In the rows, zero is written as 128.
The rows of Y fall into a few groups, which share some directions, and each row is roughly a mix of its group's hidden directions, except one row that fits no group.
Y (173 x 10):
[[146 114 112 133 132  89  96 107 168 109]
 [142 149 122  91  88 134 118 160 128 160]
 [130 119 115 126 127 151 176 160  88 138]
 [167  99  85 132 112 135 101 108 134 117]
 [125 131 132 125 114 140  82  96 133  80]
 [150 119 145 125 179  80 120 127 131 133]
 [124 122 137 129 155  82 163 130 152  97]
 [114 115 152 136 178 141 137  83 122 130]
 [123 142 128 151  99 181 129 124  93 115]
 [121 115 115 126 120 151 176 161  91 135]
 [132 124 159 128 162  78 139 136 124 158]
 [150 152 126 123 135 151 177 169 124 126]
 [103 126 162 147 137 145 118 108 159  86]
 [143 153 130 168 161  90 130 121 138 102]
 [145 159  99 135 117 174 149 147 113 109]
 [120 120 122 128 117 140  70  84 129 119]
 [138  87 134 118 142 134 127 145 107 182]
 [101 111  87 124 112 161 155 128 150 107]
 [123 128 167 132 152  77 109 118 133 152]
 [122 168 126 128 132 108 122 125 166  81]
 [131 111 141  95 139  91 112 151 162 156]
 [108  97 150 171 135 160 139 109 109 144]
 [118 154 106 128  69 157 125 140 131 127]
 [158 101  87 120 125 129  90 121  99 127]
 [112 128 131 106  86 173 142 156 112 135]
 [155 123 116 117 169 144 170 161 123 133]
 [123 123 157 141 125 125  93  94 152 170]
 [151 154 125 116 144 168 164 160 116 119]
 [122 125 191 142 136  96 133 114 124 146]
 [111 129 137 154  90 168 126 122  88 117]
 [151 127 104 107 133  89 156 156 114 158]
 [139 123 122 109 130  89 157 167 119 164]
 [143 138 175 138 133 170 103 111 137 146]
 [147 114 109 117 158 104 124  92 159  97]
 [142 110  82 104 122 101 127 152  98 146]
 [118 131  95 137 110  99 140  92 147  88]
 [145  84  98 116 147 123 131 140 105 168]
 [110 149 128 142  87 176 126 130 138 101]
 [156 108 113 117 163 130 168 128 161 145]
 [116 132  76 116  89 107 111 141 138 111]
 [122 141 119 126  91 180 131 134 100 152]
 [176 113  92 123 127 119 115 120  92 112]
 [168 146 139 128 130  79 148 135 143 102]
 [127 159 117 128  94 187 125 135 117 127]
 [136 118  94 125 137 174 169 146 118 120]
 [131 132 123 123  77 133  80 128 106 146]
 [116 135 119 155 108 178 113 103  97 139]
 [132 101 152 117 186 106 125 111 140 135]
 [102  89 136 158 137 162 127 104 131 156]
 [121  99 143 152 147 166 171 147 126 127]
 [117 157 129 147 100 173 135 129 132  88]
 [116 104 104 135 118 111  84  87 135 110]
 [ 98 112 151 145 139 124  99  90 158 105]
 [148 128 143 109 146 119 123 167 139 180]
 [119 137 158 143 168 112 117  99 166 111]
 [121 156 151 124 125 117 169 159 167 136]
 [144 102 126 110 167  88 134 134 122 164]
 [133 122 146 123 136 101  80  92 159 134]
 [162  99 152 132 150 106 111 104  95 147]
 [133 124 159 125 158 107 159 153  96 157]
 [127  95  82 101 111 121 129 151 121 158]
 [166 116 122 122 103 138 113 165  98 159]
 [ 99 133 126 135 123  99  95  90 166 121]
 [125 164 137 154  92 142 116 121  98  94]
 [108 148  80 110 119 120 139 146 161 102]
 [102 138 122 135  85 164 118 117 101 156]
 [ 96 149 159 143  93 140 114 156  99 131]
 [128  91 145 139 149 117  97  81 123 145]
 [133 130  75 115 113 170 135 155 122 132]
 [154 145 157 122 149 140 156 167 100 146]
 [113 104 154 122 137 169 138 143 132 175]
 [125 176 154 133 124 168 118 140 125  99]
 [124 134 106 126  98 154 158 179 117 132]
 [120 109 145 122 129  86 135 131 125 185]
 [129 157 138 153 130 170 146 115 121  84]
 [105 159 126 142 112 151 145 121 139  75]
 [139 148 118 122 158  85 113 115 162  99]
 [142 104 106 119 120 125 140 155  87 171]
 [132 142 102 130 128 177 157 140 129  90]
 [129  92 114 107 139  85 112 119 126 168]
 [135 125 139 123 188 113 154  96 133 119]
 [114 138 134 121  77 170 135 154 116 143]
 [122 132 133 128 128 139  82  92 146  85]
 [137 126  95 126 108 180 118 116 125  92]
 [115  98 117 141 102  99  86  94 133 137]
 [129 150  89 116 126 171 152 160 124 115]
 [126  98 106 108 120  86  96 112 118 156]
 [120  98 117 135 115 138 109 108 114 186]
 [146 107  95 106 112 124 116 153  97 167]
 [134 125 170 140 136  74 125 101 123 118]
 [121 151 124 129  85 139 104 141  78 125]
 [130 170 105 115 115 108 115 139 167  97]
 [177  99 110 112 143 104 113 131 108 152]
 [110 144 148 137 130 151 119  99 172  91]
 [142 125 121 119 112 127 162 169 100 167]
 [111 141  74 116 104 135 127 145 158 106]
 [138  91 116 117 180 126 157 117 133 148]
 [145 116 104 126 154  95 140  87 154 106]
 [102 122 179 139 144  94 121 100 134 136]
 [118 168 156 124  82 139 125 125 125  97]
 [147 173 168 151 127 143 135 150 109 114]
 [155 106 165 129 148  93  97 118 113 146]
 [121 137 141 135 167 132 172 137 162 102]
 [141 124  85 105  90 124 133 142  91 114]
 [ 70 143 143 140 133 101 117 101 139 118]
 [126 127  88 128  97 158 119 120 155  89]
 [149 142 114 112 113 124 152 172  97 159]
 [125 125 128 138 110 136  71  91 135 104]
 [133 153 145 124 131 161 170 165 107 140]
 [134 119 126 117 171  94 129 112 176 120]
 [150 138 103 110  81 100 109 140 101 127]
 [148 160 120 117 141 173 160 153 129 110]
 [119  81 127 149 160 151 149 131 106 152]
 [146 171 107 125  92 103 124 142 121  96]
 [129 108 106 144 116 149 153 147  74 116]
 [146 129 115 125 131 126 180 162 111 161]
 [169 124  91 105 137 118 160 142 119 153]
 [104 136 116 123  81 177 137 146 126 124]
 [ 78 129  80 116 124 146 122 120 143 117]
 [158 141  92 109 116  90 154 153 127 115]
 [109  97 136 129 139  92  97  91 154 122]
 [116 139 120 151 111 179 139 103 117  93]
 [143 124  94 109 125 107 147 177 105 143]
 [112 116 113 143 122 117  97  81 143  91]
 [146 110 110 121 170 152 174 144 122 135]
 [146 150 154 121 139 146 170 168 116 146]
 [161 104 109 112 155 160 143 140 107 160]
 [116 139 137 132  82 172 139 155 115 146]
 [131 148 126 128 114 149  99 107 122  70]
 [122 169 121 148 112 115 119 105 149  81]
 [137 149 105 138 100 131  91 113 170 105]
 [153 160 162 122 131  91 117 163 133 141]
 [102 116 147 148 130 147  94  86 149 106]
 [124 142  68 113 116 126 139 139 150  98]
 [133 132 136 129 135 107 168 164 107 170]
 [138 143 121 143 183 103 145 146 152 107]
 [134 161 140 132 132 149 147 142 133  69]
 [126 138 129 125 106 147  81 101 123  85]
 [164 113  80 111 130  99 103 126 129 113]
 [159 114 109 125 136 120 170 160 108 159]
 [115 105 124 145 119 118  83  82 124 109]
 [141 141 110 120 115 111 153 164  89 163]
 [107 112 122 146  96 116  84  93 129 108]
 [101 111 134 127 122 186 149 147 132 152]
 [101 138 174 138 153  85 125 127 119 141]
 [102 118 146 134  97 140 102 141 108 176]
 [138 142 159 126 133 154 155 166 102 158]
 [150 159 134 117 154 161 163 159 123 114]
 [147 141 123 108 136 112 155 176 127 166]
 [140 158 137 141 113 164  85 113 115 101]
 [150 154 100 163 129  86 113 111 135 113]
 [164 109 111 130 140  93  95 106 157 119]
 [145 166 178 132 129 120  95 136 145 122]
 [127 150  82 114 128 128 149 143 165  97]
 [101 122 111 130 121 140 113 102 153  73]
 [146 143 132 144 135 190 136 112 109 107]
 [ 91 147 163 130 156 131 166 123 152 132]
 [120 113  95 123  86 174 116 113 128 118]
 [163 136 127 109 138 109 131 178 107 155]
 [107 154 131 149  78 151 126 114 125  97]
 [116 154 124 125  95 183 138 141 110 141]
 [130 154 129 155 132  94 111  98 147  88]
 [142 112 129 114 174 112 166 156 141 149]
 [120 125 119 131 116 152 173 164  89 138]
 [135 120 115 104 107 120  88 136 111 178]
 [153 108 119 128 171  80 116 112 121 136]
 [121 170 132 146  96 149 130 141 124  84]
 [130 121 140 138 177 139 153  81 132 116]
 [154 101 111 115 168 155 156 135 115 153]
 [178 103  92 127 132 122 106 114 145 110]
 [135 172 111 106 118 106 124 144 155  90]
 [108  99 149 141 168 161 145 135 143 155]
 [129 129  82 111 125 176 135 158 125 140]]
Here is one row from each group, named. Which group is each of the other rows in?
[ 95 120 147 138 120 120 106  79 160 118] | (118)
[111 105 120 127 117  92  96 112 114 172] | (59)
[120 127 174 131 156  81 117 125 127 151] | (63)
[153 127 162 143  87 131 107 156 110 150] | (65)
[139 145 116 124  97  89 102 101 118  93] | (42)

[132 134 148 170 166  95 123 106 137 109] | (42)
[129 119 108 124 116 162 173 160  97 127] | (63)
[175 124  98 108 141  88 131 141 144 122] | (65)
[116 113 153 128 123  92 124 126 115 185] | (63)
[134 139  76 114 118 167 135 157 139 120] | (65)
[127 125 132 119 135 112 148 166 129 188] | (59)
[135 146 116 138 123 149 113  96 119  70] | (59)
[106 146 121 147  74 144  93 117 128 132] | (63)
[107 112 137 144 136 114 151 143 124 189] | (59)
[121 165 104 151  96 123 122 116 140  84] | (42)
[116 155 140 139  96 161 125 159  91 141] | (59)
[153 160 127 116 127 102 170 166 125 114] | (65)
[116 146 164 150 128  89 105  93 124 111] | (118)
